rotation ticks, each row followed by its count of ticks:
The counts run from 0 to 688.
[  9.4  17.4   3.9 -15.3  -2.9   7.8   5.6   5.7   0.2 -11.7   4.9  11.8
 -12.8 -12.4  -9.1  -5.2  24.1  11.6  12.3  -6.9 -11.4 -22.1 -19.7  34.5
 -27.4  -7.4  -0.6   3.8   2.5   0.0 -16.3  -7.1  23.6  -9.5]
663
[-17.1  10.8  20.0  -4.0  12.0  22.6   5.2 -10.0   0.6 -20.9   2.0  13.4
 -11.6  -6.6   9.7 -11.6  -8.1   0.5 -10.5 -11.9  -1.4 -36.1   1.5  15.8
  -6.9 -15.6  -7.0 -12.7  -1.9   2.1 -14.3  10.6   9.4 -30.5]
234
[ -7.1  16.4  24.4   1.9 -10.7  -0.8  16.0 -12.0   5.4 -26.6  -2.0  -8.8
 -23.0  -6.4 -23.3 -31.0  -8.8  -9.5  -2.0   6.8  -6.3  -3.9  15.0   7.8
  -5.8  -2.3   4.4 -15.3 -14.0  -2.9   5.6  -3.6  18.6 -11.0]
568
[  7.1  18.5  19.6   4.7 -17.9  -0.4  28.6   4.8  -7.4 -30.5   1.4  -3.3
 -11.3   1.7  -5.3 -27.1  -6.4  -4.4   0.9   4.4  -8.9  -7.1  -0.2  -4.1
 -14.4  -2.3 -18.2  -4.5 -11.9 -18.4  -1.9  21.4  23.7 -13.8]
583
[  3.8   7.6   3.5  -0.9  -0.5  11.4 -14.5  33.3   9.8   2.2  13.6  14.4
 -17.8  -6.2 -22.4  -3.9  -0.5  -2.5   7.6  -9.9 -13.0 -12.1   1.2  19.8
 -15.7  -6.1  -2.9   7.2   2.0 -12.0 -29.0   3.8   2.5 -29.0]
646
[-19.0  20.7   1.0 -12.0  -8.5  21.2   6.6  -2.5  19.1 -16.9  10.3  -8.0
  -9.4   6.2 -12.0 -17.0   1.6 -18.1  -2.2  -4.3   5.5   1.6   0.8   2.5
 -16.3 -29.1  11.8  -7.0  -9.4   4.0  -6.5   5.2  37.8  18.4]
367
[  5.9  20.7   2.6 -13.8  -8.9  -8.8  12.2  14.4  26.2 -16.6  11.8   7.0
   9.5  -1.1 -14.7 -23.3  -6.8   0.2   0.6 -15.7   7.6   8.6 -19.7  24.1
   3.6  -5.2  -8.6   3.1   8.3  12.1 -12.1  19.0  22.0 -24.2]
164
[ 14.2 -20.4 -10.7 -19.3  -2.3  20.8   0.0  -1.3   5.4   2.7  11.7   8.8
  15.3  -2.0 -32.8  -0.2   1.6  -7.3  15.1  -3.6 -13.1  -3.6  -4.0  -0.5
 -13.2 -18.0 -11.8 -16.9  -1.9  -6.8 -29.5  -3.8  22.6 -10.2]
297
[-19.5  31.7   5.4  11.4  -6.0  -8.1  -1.2   9.2  34.8  -3.9   7.2   0.7
 -19.1  14.2 -19.0   0.2  -2.4 -22.5  -0.7 -13.6  -7.8  14.2  -1.0  -4.0
  -5.6 -10.2  20.9  -7.2  -1.8  -8.9  -5.6   3.6  30.4   4.4]
369
[  8.6   7.0   2.6 -27.7  13.0   3.7 -14.2   8.6  22.2   4.4   0.4   9.6
  -1.3   5.6  -3.3   1.4   0.9   2.9 -14.3  13.5   4.3  -9.3 -20.1  26.3
 -22.3 -19.5  -8.1   4.1 -15.7   6.4 -37.3  -3.4   5.7   2.9]
659
[-19.3  18.5  12.5  -1.1   8.2   6.0  -6.1  14.1  14.0  13.0 -12.7  -4.6
 -15.8  19.5  -2.1  12.6  -1.6   8.5 -17.1   5.7   7.4 -24.2  -9.2   0.7
 -30.2  -4.9  10.4  -3.3 -31.8  -3.3 -23.4   9.6   4.6   0.0]
437
[ -9.5  -4.4  -4.6 -22.4  -7.1   5.3 -18.0   0.9   2.2   7.6  14.5  13.9
  -6.3  -9.4 -23.3  -9.3  -6.6   3.7 -11.3  19.5 -11.1  -1.4   3.7  13.1
 -23.2 -23.6 -13.5   3.4  -0.4 -10.6 -30.7 -10.6  17.2  -5.3]
118
[-14.4  28.5   3.3  14.2   8.8  21.7   1.9  17.0   6.2   5.6   4.0   0.3
  -9.3  19.4 -18.3  -5.8  -6.4 -21.6  -8.6 -14.3  -1.8 -25.2  -2.1  -9.5
   6.6 -15.1   8.5 -26.1  -3.0 -12.9 -13.5  -4.1   3.8  -1.6]
35
[  4.2  -0.5  17.0 -16.6 -12.3  11.8  10.8 -10.8  -1.4   6.8  -1.7   1.5
  14.8   3.4 -37.1  -5.6 -10.8  16.6 -10.2  16.4   2.6  -0.7  -5.6  19.4
  -7.9 -18.6 -12.0 -10.7 -14.6   1.9 -22.0 -26.9   2.9   7.9]
309
[-21.8   0.7   4.3   3.1  -7.4   0.6  13.2  17.9  -3.9  -6.4  -3.4  -0.8
   2.4   5.3 -20.7 -13.1 -29.9  -7.4  13.0 -12.9  -9.3   2.9  21.4  -6.7
 -18.9 -21.8  -5.6 -30.3   6.0  -3.5   3.3  23.1  15.5 -14.3]
5
[ -2.3  11.5  14.6   6.0  -7.8  -0.6  12.9   1.1  24.4  -4.0   9.6   3.9
  11.3  -6.8 -35.0 -15.9 -11.6  -3.6   4.5  -5.8  -3.3   2.5  -4.7  11.9
  21.1 -13.0  -1.3   3.3  11.6  21.7 -18.2  14.3  17.5 -20.9]
344
[-13.2  19.7  15.6  16.6  -9.6   9.5  24.6   1.1  -5.6  -7.5   0.5   4.7
 -17.1   6.8 -19.4  -0.7   4.6   8.6  21.1 -13.8  -0.9 -13.3   0.6  -7.9
  -5.9  17.7   3.3 -28.2  -0.9 -10.8  -3.3   8.7   8.4 -31.8]
222
[-20.1  33.6  -2.9   0.8   3.0   1.2   8.1  14.1 -13.5  -5.1   3.8  -5.5
   6.4  24.4 -15.1   0.8  -9.2 -18.1 -14.4  -9.1   5.1  -8.8 -15.2  -7.8
  -6.9 -14.5  -3.2 -35.0 -10.3 -24.9   1.6   7.8   8.9  -0.2]
19
[ 23.8  -1.3  19.6  -2.4  -4.9   7.2   1.5   5.7  -0.9 -13.7  -6.8  19.8
 -12.8 -19.2 -19.6   0.4  -3.6  -6.3   1.0  12.5   3.4 -21.7   8.7  17.1
   0.7  -5.4   8.7  -4.5   1.8  -7.5 -45.6  -1.0   4.7 -17.6]
80
[ 22.1   5.7  23.2   9.9  13.1  -2.6   8.6  10.2   2.2  -3.4   1.8  15.5
   3.9  -6.3 -12.1 -12.7  -8.6  -5.2   3.6   4.6 -33.4 -13.5 -15.4   2.0
 -18.8 -15.7 -14.9  -5.2  -1.8  -5.3 -20.9  23.1   1.5 -18.9]
84
[ -0.2  21.3  22.5   1.1   3.9  10.7  11.2 -22.3 -10.5  -5.8  -2.8   2.1
   5.2   2.0  -1.0 -15.2 -18.5  13.5  -3.0  16.4   7.8 -18.2  11.5  -4.0
  -3.1  -7.8   3.6 -33.3 -26.8   4.6 -27.8   9.1  -0.5  -6.2]
44
[  4.0 -11.3  18.3  11.0 -15.6  15.9   1.7  10.1  28.3  -4.6  -6.0   2.4
 -11.3   7.7 -18.1 -13.4 -13.1  -6.9   1.0   1.9   3.3 -14.4   8.5 -17.7
 -16.4   7.5   0.5  -5.3 -17.5  -1.8 -22.7  16.2  16.7 -28.9]
604
[ -8.7  17.6   2.8 -24.7   2.9  -2.5  19.0 -11.3   2.8  -9.6   9.2 -12.5
   1.8   1.8 -20.4  -9.0  -3.8 -14.7   6.6  21.7  14.6  15.7  12.3  -9.3
   5.9 -15.3   8.9 -28.3 -15.6  -2.2 -23.1   1.3  14.7  -1.5]
558
[  4.1  16.7  19.5  -9.5   6.5  10.2   5.1  -7.0  -0.8  -4.9  -4.5  -8.6
   2.2   6.7  -3.6   5.8   0.1   0.3   5.2  18.4   6.2 -10.5  13.5  -7.5
 -22.0 -12.9  16.8 -21.9 -39.2  -3.3 -31.5  10.0   1.7   7.6]
60
[ 10.4  -8.6  18.0 -16.7 -14.2  19.6   7.3 -14.4  -5.3  -1.9   9.0  16.8
  -2.9  -7.6 -42.0  -3.8  11.1   8.2  17.3  18.5   0.8  -1.6 -13.8  19.6
  -9.3  -5.8   4.0  -9.9   1.6   5.7 -21.2 -15.6   5.3 -23.2]
112
[ -6.7   1.6  19.4  -7.0   6.8   0.8   6.8 -16.4   8.5  -1.0  -0.2   5.0
 -24.1  -4.7  -8.5 -11.7   6.4  12.8   2.4  27.2  -6.8 -11.3  -4.0   6.4
 -21.1   8.0   3.1  -2.7 -24.0   7.1 -32.6   1.2   5.2 -25.2]
637
[-14.9  24.8   0.7 -19.1   2.8   7.7  11.4   5.1 -17.6 -14.1   0.1 -10.1
  -0.3  15.1 -17.1  -9.8  -6.3 -14.0 -16.9   2.9  14.0  -4.2  -8.8  -1.9
  -5.7 -16.1  -7.4 -33.2 -16.0 -21.5   1.7  -0.6  12.0  -2.4]
18
[ -0.1  26.4  12.4  -8.5   8.6   9.4   8.6 -11.3   9.3  -3.2  -4.6  11.1
 -17.1   8.5 -13.3  10.3  20.6   4.2  -4.4   9.3  14.6 -21.1 -26.9  11.9
  -3.8   9.7  12.6 -14.4 -18.9  -4.5 -26.1 -13.6   0.5 -14.5]
442
[ -3.2  25.0   3.8  -4.2  -3.2 -20.3 -18.2   9.9  -4.1   6.2   7.4  11.4
  10.5   1.3 -35.2  13.7   0.1 -14.6 -16.3   2.9 -26.1   1.3 -21.0  19.7
  -5.3  -9.8  -6.5   0.0   7.5 -19.5 -13.5  -4.9  15.3 -10.8]
316
[-28.2  15.4   3.8 -11.4   7.2  -1.9  -3.0 -18.3   2.1  11.7  16.2  -7.7
   0.9   0.8 -28.9  -2.9  -6.3  -0.7   5.4  15.9 -22.1  19.0   2.1   1.5
 -12.8 -27.7   7.4 -17.7  -7.0   5.3  -5.0  -4.0  19.1  10.0]
336
[-22.1  26.8  12.6  11.7 -16.7 -19.5  15.0  16.4  11.9   7.8 -13.0   3.7
  -1.8  16.3 -19.0  -1.0 -30.7   1.1 -19.0  -6.3   8.8  -6.7   7.2  -9.4
   5.5   5.2  -7.9 -17.7   2.7 -13.7 -17.1   6.6  15.0  -5.3]
9
[  4.8   4.8  20.0 -13.4 -19.0   2.6  11.0  15.7   3.0  -3.2  11.6  -4.3
  10.7  -1.7 -42.0   0.6   0.6  18.2  13.8  13.7  -2.7  16.0 -10.0  20.8
 -12.4  -8.1  -8.8   5.3  -5.9   0.6  -6.6   8.5  -1.0 -25.5]
127
[  8.8  -0.1   7.5 -15.5  18.4   1.4   6.4  -2.2   3.0  15.1  -8.4   2.0
  12.6  14.6 -39.3   7.3   7.9  -9.4   0.3  17.8  -9.9   2.0 -23.4   5.0
 -11.7  -8.6   4.1 -25.5 -20.5  -7.0 -18.4 -20.6   0.9   5.5]
294
[  0.6   8.8  30.5   2.3   5.7 -11.1   3.6 -21.2  21.0   5.4 -13.4  12.3
   1.1  10.1 -14.0  30.7   9.0   3.5  -6.3   2.4 -25.7 -11.8 -22.5   7.1
 -16.4  -9.1   3.6  -3.9  -7.7   3.0 -25.4  -2.9  13.7   8.4]
289
[-23.1  23.3   8.4   4.9   4.8  -3.8  11.4   3.8 -12.3   4.1  -2.3  10.5
  -6.3   9.4 -21.8  -7.0 -17.0 -13.9  -0.2  -3.1  -5.0   3.6  -0.6   4.3
   2.1 -21.3   0.9 -47.1  11.4 -17.2   9.8  -2.3   5.2   2.2]
3
[ 21.7  -1.5   2.8 -19.4  11.1  18.5   5.9  19.2   1.0   2.5   5.9  11.1
  13.3  -2.6 -12.1 -18.7  -6.1  10.4  17.3  -9.0  -2.3 -11.9 -11.1  18.8
 -26.2 -10.8 -13.5 -19.3 -14.6   1.6 -27.6   9.3  -9.3 -15.6]
461
[  0.4   5.9  21.7   0.3  -3.3  -5.2  -9.9 -16.5  25.4  19.9   0.3  22.3
   0.1  15.9 -26.9  10.6   9.0   2.8  -5.2   6.2 -22.0   3.5 -25.8   4.3
  -8.5   8.7   7.7  -3.4  -8.2   0.3 -24.5 -10.0  14.6 -10.6]
109
[ -4.0  10.9   6.5   1.3 -15.6 -20.8  10.3  16.7   7.4  22.8 -13.5   3.7
  22.3  13.3 -34.9  16.4 -10.8  11.9 -12.2  -4.3  -1.4  -3.3 -18.9  10.0
  -0.9  -7.6  -6.7  -4.3   6.9   1.1 -27.4   4.3  16.5   4.4]
507
[-11.7  -1.4   7.0   0.7   1.3 -13.0  14.7   6.2  13.6   5.8  -5.5  -5.7
  14.6  -5.0 -40.6   4.1  -6.3  -2.6  12.1  -0.4  -6.2  -0.3   1.6   7.4
  12.6  -7.8  12.3  -8.7  16.9  21.5 -18.4  18.6  14.7 -28.7]
524
[-12.6  18.0  25.8  14.9  -7.2  19.2  -3.4  16.5  20.2  20.8  -2.2  11.5
 -11.2  23.0 -12.3   5.6 -16.0   8.8  -3.0  -9.3  11.5  -7.7  -0.5  -9.0
 -12.3  -7.5   7.4 -23.3 -16.6  -7.3 -12.8   9.4 -10.4 -10.0]
422
[  3.9  13.2  -4.1 -26.8   8.4  14.5  -9.4   2.6  10.0   6.0   7.6  24.3
   3.5   3.5   5.1   2.6  -4.8   5.5  -7.5  -3.8   2.4  -3.7  -6.9  18.7
 -22.1 -21.8  -7.1 -20.2 -13.1 -15.9 -39.7 -12.3   0.4   7.1]
463
